(in the rows, 128 means zero)
name the system of each run
gugag, run 1 (11 x 20)
[[139  94 155  61 126  98  80 132 103 104 147 102 113 105 121 145 103  91
  177 114]
 [106  91 128 101 104 146 139 109 124  78 123  78  97 128 184 121 174 148
  146 161]
 [ 98 110  98 189 108 103 151 152  89 152 119 142 123 119 122 109 189 165
  124 176]
 [165 145 120 123 164 113 123 187 106 126 111 186 152 100  83 157 110 153
  140 171]
 [131 173 148 106 163 149 149 127 130  86 117 120 156  71 169 121  62 106
  151 138]
 [ 98 101 159 145  69  95 165 100 139 141 121 129 110 100 184 122 100  75
  111 132]
 [123  72 139 127 104 126 155 131 163 158  75 179 105 180 136 167 147 152
  117 135]
 [103 169 115 178 170 165 139 143 134 140  96 125 134 179 104 144 101 178
  164 111]
 [156 187 160 164  84 134 112 125 115 127 169 100 141 114  84 132  66 126
  136 105]
 [181 108 165  68  84 142 146  95 177 139 146  99 142  91 121 118 135 136
  105  96]
 [ 76  88 103 115 166 127 151 115 184 173 148  87 131 129 137 135 179 125
  125 110]]
sinuv, run 2 (11 x 20)
[[112 165 161 111 118 163 177 124 153 103 154 125 135  57 137 145  97 169
  158 132]
 [ 80 154 141 144  90  80 156  82 121 139 164 126 114  70 144 109  93  96
  117 123]
 [ 99  96 140  90 119  99 144 106 158 116 129 179  66 125 154 122 145  89
   92  99]
 [137 143 127 134 128 145 161 107 133  91 111 162  56 160 133 147 127 187
   84 108]
 [170 133 158 144  75 106 116  94  68 126 103 137 109 147 119 145  69 164
  127 108]
 [161  86 148  69 137 125 114  69 110 163 108 129 168 128 158 145  98 131
  128  84]
 [122  99 100 151 169 136 150  91 143 183 135  75 138 163 151 156 138 146
   85  95]
 [140  87 130 178  79 142 100 143 117 150 160  97 118 192 121 159 165 113
  109 129]
 [140 117 123  95  96 167  84 120 123 131 146 160 175 169 115 146 183 158
  148 164]
 [122 151  85 112 141  90 124 112 142 161 116 101 174 137  79 132 136 180
  152 189]
 [163 110 115 108 126  80 118 156 158 125 130  54 140 109 111 132 122  85
  122 188]]
zita, run 3 (11 x 20)
[[146 109 160 155 104 118 150 136  73 133 150 108 143  69 162 175  78 131
  139 145]
 [101  62 159 108  93 102 140 106 119 173 114 153 148 115 168 173 110 112
  158 134]
 [ 99 114 135 120  85 105 146 103 202 158 112 133 125 179 127 178 108 118
  128 163]
 [149 179 126 167  61 120 153 111 161 147 120 122 157 144  92 125 105 158
  108 177]
 [165 159 127 106 100  97 135  82 117 166 122 151 183  76 100  82 118 154
  111 135]
 [115 156 126  65 145  98 100  72 146 147 170 157 151 102 117 119 106  91
  115  97]
 [100 179 139 137 111 165  90  97 143 115 178 149 144 174 136 126 108  73
  116  96]
 [134 146 122 173 116 182 108 113 121 144 106 154 166 185 143  74 161 119
  108  99]
 [160 121  82 118 191 124 107 135 136 156  94 133 141 165  93  86 175 138
   94 101]
 [166 152 101 107 198 138  90 160 126 103 166  87 117 135  74 138 133 137
  123 104]
 [135 131 143 133 147 182  93 147  73  91 170  74 135 109 137 124 136 138
  174  96]]
gugag, run 4 (11 x 20)
[[116 170 123 111 140 145 123  51 114 156 126 120 200 118 151  91 100 142
  142 110]
 [132 115 110 114 107  43 119  81 139 160 139  86 118 139 115 146  93  96
   96 145]
 [170 113 104 117 132 160 129 128 175 110 118 108 132 195 149 161 158 128
   72 168]
 [112 167  95 185 155 159 113 125 124 161 120 129 186 164 128  70 155 111
  118 118]
 [159 145 130 107 117  77  64 134 121 142 131 141 141 141  65 110  97  74
  136 121]
 [160 129 132  62 138 149 110 118 173  64 107  79 108 148 143 101 135 106
  129 130]
 [ 84 118 110 181 113 125 137 141 133 126 131  87 102 133 146  63 191  92
  119 127]
 [143 101 128 134 111 109  92 194 118 137 131 194 112 140  70 126 177 117
  133 139]
 [130 162 129  81 186 163 110 155 124  71 102 144 123 107 115 101 126 152
  181 120]
 [ 89 146 143 153 111  99 142 131  96  89 152  94  83  64 149  90 107  94
  147 121]
 [150  64 161 112  74 113 152 155 126 117 124 178  83  98 142 147 163 131
  100 142]]
Poro, run 5 (11 x 20)
[[ 93 172 137 162 103 119  92 120 121 124 175 160  99 151  99 107 117  77
  117  83]
 [147 142 129  98 123 144  88  98 105  91 111 193  99 177 128  99 144 128
  102  90]
 [173 163  99 110 179 108 125 110  95 109  93 133 107 118  97  90 119 180
  100 103]
 [183 130 109 112 165  90  98 142  83 100 165  66 114 100 107 144 109 118
  105 135]
 [126 100 136 117 177 159 119 159  76  96 180 119 125  84 175 163 139 108
  132 112]
 [ 75 126 146 176 146 129 141 172  71 107 117 159  90  95 148 132 111 129
  181 117]
 [123 102 149 126  84 110 116 165 108  79  83 141  73 151 122 136 131 141
  174 170]
 [145 119 124  92 117 148 166 127 147  87  92 114 118 116 149 137 156 199
  135 189]
 [117 152 109 131 131  94 177 125 152 136 137  96 152  78 130 159 104 151
  126 206]
 [106 110 145 116 114 114 145 152 184 138 160 133 144 109 153 178 110  56
  121 171]
 [ 94 125 161 151 113 172 176 129 188 134  99 163 127 135 179 121 115  92
  123 102]]
sinuv, run 6 (11 x 20)
[[ 98 127 165 162  80 174 132 144 123  91 169  72  91 126 141 140 135 134
  172 110]
 [ 89 127 145 115  69 135 128  89  88 124 145 169 148  89 157  87 172 147
  153 141]
 [ 79 100 116  99 133  69 171 111 152 162  97 169 106 102 122 143 139 167
  143 154]
 [139 112 144 116 104 113 170 132 166  89 127  80  68 123 146 182  94 138
  112 159]
 [154 153 140 137  79 140 133  83  93  92 148 146 137 126 189 132 106 107
   74 156]
 [111 129 112 126 136  92 121  84 119 169  86 210 144 171 143 129 106 110
   99 123]
 [148 114 129 113 147 132 129 122 184 134  72  99  98 201 112 152  98 140
  125  98]
 [199 138 144 156  89 183 124 117 118 118 120  65 155 152 137 108 125 147
  103 109]
 [155 110 132 147 105 132 110 123 100 203 135 165 207 119 117 110 150 120
  115 117]
 [108 105 120 105 162 129 121 150 195 187 150 131 153 147  80 176 144 127
  147 114]
 [130 160 115 134 111 151 113 135 166 100 190  47 117 142  92 133 154 135
  126 145]]
Zodag, run 7 (11 x 20)
[[156 172 100 125 126 146 102 105 151 142 129 118 144 169  61  85 162 174
  112 105]
 [142 137  97 103 165 108 101 139 111 158 157 167 139 109  55 124 172 170
  116 110]
 [144 118 111  53 195 132 101 119 123 117 186 138 132  99 122 157 153 132
  110 103]
 [112 162  95 101 197 144  82 112 119  83 170  97 120 154 145 122 131  94
  120 111]
 [117 154  90 121 168 102  83 143 101  77 103 146  99 159 123  76 147  89
  123 148]
 [147 108 104  97 178 125 124 172 105  85  68 156 119 120 139 104 167 141
  143 173]
 [126 110 118 132 167 158 129 173  76  93 129 104 152  93 167 148 151 146
  167 180]
 [ 93 122 133 153 118 132 126 148  87 109 157 117 155  76 184 111 136  68
  148 168]
 [ 77 110 136 144 115 121 160 151 170 118 100 135 124 113 182 104 135  55
  135 162]
 [ 99 120 136 170  94 138 176 167 172 103  92 131  94 153 153 158 128 129
  134 185]
 [139 157 158 179  69 142 181 141 120 109 116 145 123  98 139 145  92 165
  125 169]]
zita, run 8 (11 x 20)
[[170 131 113  89  97 105 100  71 121 106 103  81 110 181 112 121 126 170
  120 141]
 [162 151  95 106 138 132 128  88 120 103 157  61 167 111 161 124 134 130
   88 178]
 [105 140  98 124 153 117  96 124  70 132 171 155 187 111 153 146 140 107
  133 185]
 [105 132 132  80 146 152  87 122 115 108 105 202 151 173 143 156 123 129
  175 148]
 [105 171 112 126 157 155 131 107 162  98  60 110 133 189 145 107  96 136
  162 142]
 [157 167 104 162 147 106 121 160 124 109  77  87 152 124 118  67 107  92
  130 172]
 [164 128 132 101 175 134 124 191 134 128 124 149 178  59 118 114 130  89
  137 145]
 [ 71 133 148 114 179 148 125 166 150 140 148 154 136  96 113 148 110 109
  196  92]
 [ 86 129 168 154  91 144 116 155 151 109 105 123  86 155 109  99 119 101
  191  89]
 [145 110 145 152  91 148 168 156 181 119  86 100 103 118 131  66 169 119
  112 119]
 [125 120 106 154 151  96 174 171 148 152 151 130 103  65  96 111 172 136
   83 130]]
Zodag, run 9 (11 x 20)
[[168 124 125  51 165  97 132  88 147 125 144 119 114  85 124 124 111 121
   83  91]
 [147 133  91 136 198 146 103 119 134 119 130  60 118 190 128 131 131 119
  100  94]
 [145 138 110 150 137 113  64 148  62 113 123 181 117 176 102 116 141 110
  118 126]
 [139 106 134  55 170 131 110 131 106 113  78 185 148 101 140 108 133 139
  170 125]
 [103 101 112  98 163 138 109 136 106 106 135  46 138 125 145 143 146 145
  193 153]
 [125 131 119 147  79 131  92 136  99  99 169 106 147 128 146  89 177  78
  118 179]
 [ 91 141 116 129 139 146 155 150 177 135  93 187 164 115 148  78 170  96
  130 162]
 [ 80 121 115 132 150 115 167 173 160 114 133 136  99 112 122 188 135 154
  156 189]
 [157 159 145 138  90 136 158 129 116  71 169 113 110  82 156 156  96 129
   94 173]
 [131 173 132 180 151 135 172 129 144 138 101 106 145  92 152  78  85  96
  102 107]
 [121  82 131 186 139  81 150 181 128 163  98 129  81 139 112 153 110 101
  116 110]]
bano, run 10 (11 x 20)
[[185 158 146 133 142 163 171 179 168 104 103 149 151  88 128 134  96 128
  106 156]
 [101 189 117 119 151  77 125 108 118 117  98 156 137  96 123  85  69  94
  149 143]
 [101 110 130 152 154  87 116 127 129 137 121  77  73 160 126 142  82  85
  138  76]
 [164 129 152 193 122 192 157 137 143 152 122  96 146 143 147 120 116 128
   94  74]
 [139 172 130 181 100 123 121 140  87 165 120 186 172 112  88  98 116 148
  133 134]
 [113 117 157  95 105  84 101 114 118 157 154 160 110 124  78 175  87 131
  165  96]
 [109 124 157 118  85 159 141  79 151 131 196  68 123 111 153 144 126 127
  124  89]
 [130 122 113 175  72 124 128 129 110 145 163 124 141 117 130  81 197 111
   82 151]
 [138  81 124 101 120  99 120 130 116 158 118 224 114 141 118 153 168 139
   94 131]
 [117 138 129  77 140 149 140  79 109  86 154 144 101 127 160 184 117 191
  123 132]
 [169 138 116 112  98 122 104 124 100  66 149  56 117 119 138 107 142 122
  118 178]]
bano, run 11 (11 x 20)
[[134 113 151 130  91 100 146 152 129 179 162 196 150  72  92 159 128 129
  119 138]
 [ 81 139 145  99  93 104 143  77 137 126 187 169 109  99 149 169 107 118
  114 131]
 [123 123 122 140  70 107 128  81 125 101 165  94  77 148 156 124 147 110
   70 136]
 [189  85 112 127 110 116 131 105 106 141 105 136 119 148 146 103 176 143
   48 125]
 [160 114 100 100 179 123 120 109  62 134 121 169 148 121 140 157 137 186
  104 139]
 [154 132 123  84 154 132  83 130  79  82 161 107 144 131 140 187  99 131
  154 167]
 [144 116 130  86 116 149  82 111 142 107 125  74 177 153 162 111 131  73
  154 156]
 [ 88 104  93 137 149 139 113 121 140 163  86 106 170 178 146  94 180 119
  157 147]
 [107 115 108 145 160 154 140 177 164 146 101 140 132 174  99 172 158 178
  160 159]
 [138 177 137  96 132 155 155 153 201 102 123 134 144 110  91 147 109 163
  153 171]
 [ 99 177 110  97 142  83 137 123 182 110 130 100 118  85  95  75 116 102
  141 149]]
Poro, run 12 (11 x 20)
[[ 87 140 101 154 106  80 164  76 155 157 126 149  87 148 124 114 141 138
   70 128]
 [135 124  94 108 151  94 115  89 163 141 126 134 103 202 122 167 117 109
   68 128]
 [129 136  98  96 215 140 122  88 152 133 108  98 137 163 156 125 105 113
  105  84]
 [122 128 101 155 178 100 102 117  89 146 105  74 148 137 148  82 106  73
  131 102]
 [150  78 113 159 152 140  85 172  81 139 114 114 146 161 141 108 175  87
  129 119]
 [128 129 116 172 163 186 112 178  96 129 119 117 144 154 106 120 170 173
  166 114]
 [111 169 118 138 114 141  85 147  98 109 149 101 149 140  79 123 136 163
  203 164]
 [114 146 124  74 108 138  98 141 133  94 164 152 154  92 107 107 184 131
  167 180]
 [103 177 120 134 123 129 161 157 154 104 163 174 116  67 104  95 166 133
  106 159]
 [134 185 133 153  97 118 136 145 151  86 164 171  91 132 110 149 100 100
   78 162]
 [160 161 148  89 138 155 136 109 148  81 114 188 119 138 157 156  76 115
   94 128]]

runs to name
run 13 (2 x 20)
[[157 111 126 184 160 148 156 162 141 175  90 103 153 116 126  82 142 119
  102  86]
 [139 106 167 175 112 176 131 198 148 160 158 142 143 119 101 154 139 108
  143  90]]
 : sinuv
run 14 (2 x 20)
[[140 142  98 133 130  95  91  88 114 153  85 120 121 202  84  96 127 156
  123 107]
 [209  75 132  99 131 128 106 147 127 140  86  77 137 145 101 121 143 146
  132 109]]
 : sinuv
run 15 (2 x 20)
[[127 174 113 129  91 125 154  72 184 118 100 139 111 169 127  85 128 135
   75 135]
 [175 156  94 113 143  99 123  77 144 152 116 137 161 157 126 130 102 116
   50 144]]
 : Poro
run 16 (2 x 20)
[[132  76 157 121 112 122 109 133  53 135 151 165 149 102 177 169 119 104
  140 138]
 [ 58 120 105 104 184 139 133  91 132 143 132 153 141 160 172 179 125 142
  150 134]]
 : sinuv
run 17 (2 x 20)
[[112 147 153 126 124 157 110  98  78  72  99 130  90 147 165 101  95 137
  169  83]
 [134  97 117 141 150 127 141 124 131 110  73  91 112 145 198  85 135  77
   99 124]]
 : zita
run 18 (2 x 20)
[[106 103 119 120 141  87 132 165 127 135  82 193  79 125  85 110 165 155
  152 128]
 [156  90 143  76 136 163 148 130 112  92 141 118 108  94 152 170 155 195
  133 138]]
 : Zodag
run 19 (2 x 20)
[[ 81 110 120 122  94 146 137 103 143 113 163 104 136 115 187  97 190  91
  116 159]
 [ 61 156  99 162 119 137 163 119 173 123 120 155 125 154 157 111 165 119
  109 178]]
 : Zodag
run 20 (2 x 20)
[[164 107 135 144 155 171 108 135  88 107 141 101 147 129 192 115 132  75
   98  99]
 [ 69 123 126 169 153 139 103 147 104 134  92 163 132 169 159 102 125  74
  170 110]]
 : Zodag
run 21 (2 x 20)
[[149 104 137 131 140 149  93 114 119 165 130  74 169 184 138 182  86 117
  154 108]
 [135 139 148 125  69 113  60 110 109 143 134 142 161 173  98 117 105  84
  159 126]]
 : Zodag
run 22 (2 x 20)
[[168 118 140 150 153 144 168 119 137 182 110 101 188  95 158 132  86 118
   98 102]
 [112 113 143 178 121 151 130 142 165 184 170 123 151 148 134 155 124  70
   99  87]]
 : sinuv
run 23 (2 x 20)
[[111 138 112 125 130 143 164  73 133 179 134 137 194  88 153  95 156 164
  110 128]
 [100  90 124 161 108  68 153 149 172 188 137 120 103 131  94 159 134 106
  112 136]]
 : sinuv
run 24 (2 x 20)
[[178  98 143 110 118  85 144 150 122 146 125 125  92  92  67 161 119 186
  122 117]
 [137 125 128 119 187 184 165 159 151 111 157  81 142  89 151 172 127 157
  132 127]]
 : gugag
run 25 (2 x 20)
[[112 157 125 138 185 166 134 113 151 150 108 158 123 175 109 146 100 162
  131  60]
 [141 130 153 159  88 138 106 114 119 138 130  54 108 156  92 102 108 142
  159  64]]
 : sinuv
run 26 (2 x 20)
[[121 125 120  98 179 144 112 152 130 150 162 147 132 122  70 177 144 184
  163 100]
 [138 146 134  71 134 129  83 104 100  87 211 113 112  99 113 142 129 122
  125 102]]
 : Zodag
run 27 (2 x 20)
[[ 82 146  85 135 167  87 148 111 157 129 160 112  79 152 116 182 115 138
   97 150]
 [170 158 152 171  65 135 112 136  69  92 140 136 120 140 119 150  90 146
  122 155]]
 : zita
run 28 (2 x 20)
[[104 169  93  96 185 144  94 116 134  95 118 113 173 161 153 129 112 102
  160 177]
 [119 172 112 139 154 149  94 163 116  92  95 132 173 153 134 101 114  93
  178 181]]
 : zita
run 29 (2 x 20)
[[175 110 142 156  53 150 138 124 131 166 136  93 174 117 113 101 168 152
  110 139]
 [138 106 108  93 163 108 125 148 172 187 122 116 186 105  80 125 156 139
  150 140]]
 : gugag
run 30 (2 x 20)
[[171 109 113 129 132  79 140 107  93 163 166 149 133  97 126 165 118 135
   51 131]
 [148 126 123 109 187 143 126  88 137 157 126 133 162 150 168 161  80  97
   87  89]]
 : Zodag
run 31 (2 x 20)
[[ 68 144 124 167 103  77 111 146  96 138 160 171 107  98 102  99 140  88
  146 137]
 [135  89 144  66 129 121 172 126 188 110  96 161  94  96 158 124 150 119
  104 131]]
 : Zodag
run 32 (2 x 20)
[[107 173 157  91  89 154 131  94 166  85 134 195 117 123 144 101 118 103
  124 120]
 [ 90 135 123 125 125  93 161  84 154 132  99 156  60 129 126  86 133 137
   97  79]]
 : gugag
run 33 (2 x 20)
[[180 120 127  75 107 111 118  86 121 124 115 187 109 148 110 130 146 170
   76 120]
 [145 130 104  71 165 116 111  76  75 101 158 101 116 101 134 139 135 184
  122 117]]
 : bano
run 34 (2 x 20)
[[130 124 158  98 186 136 139 157 108 109 115 156 123  59 144 122  91 107
  161  83]
 [141 108 165 170  88 107 141 164  90  96 106 102  73  90 138  95 107 105
  144 113]]
 : Poro
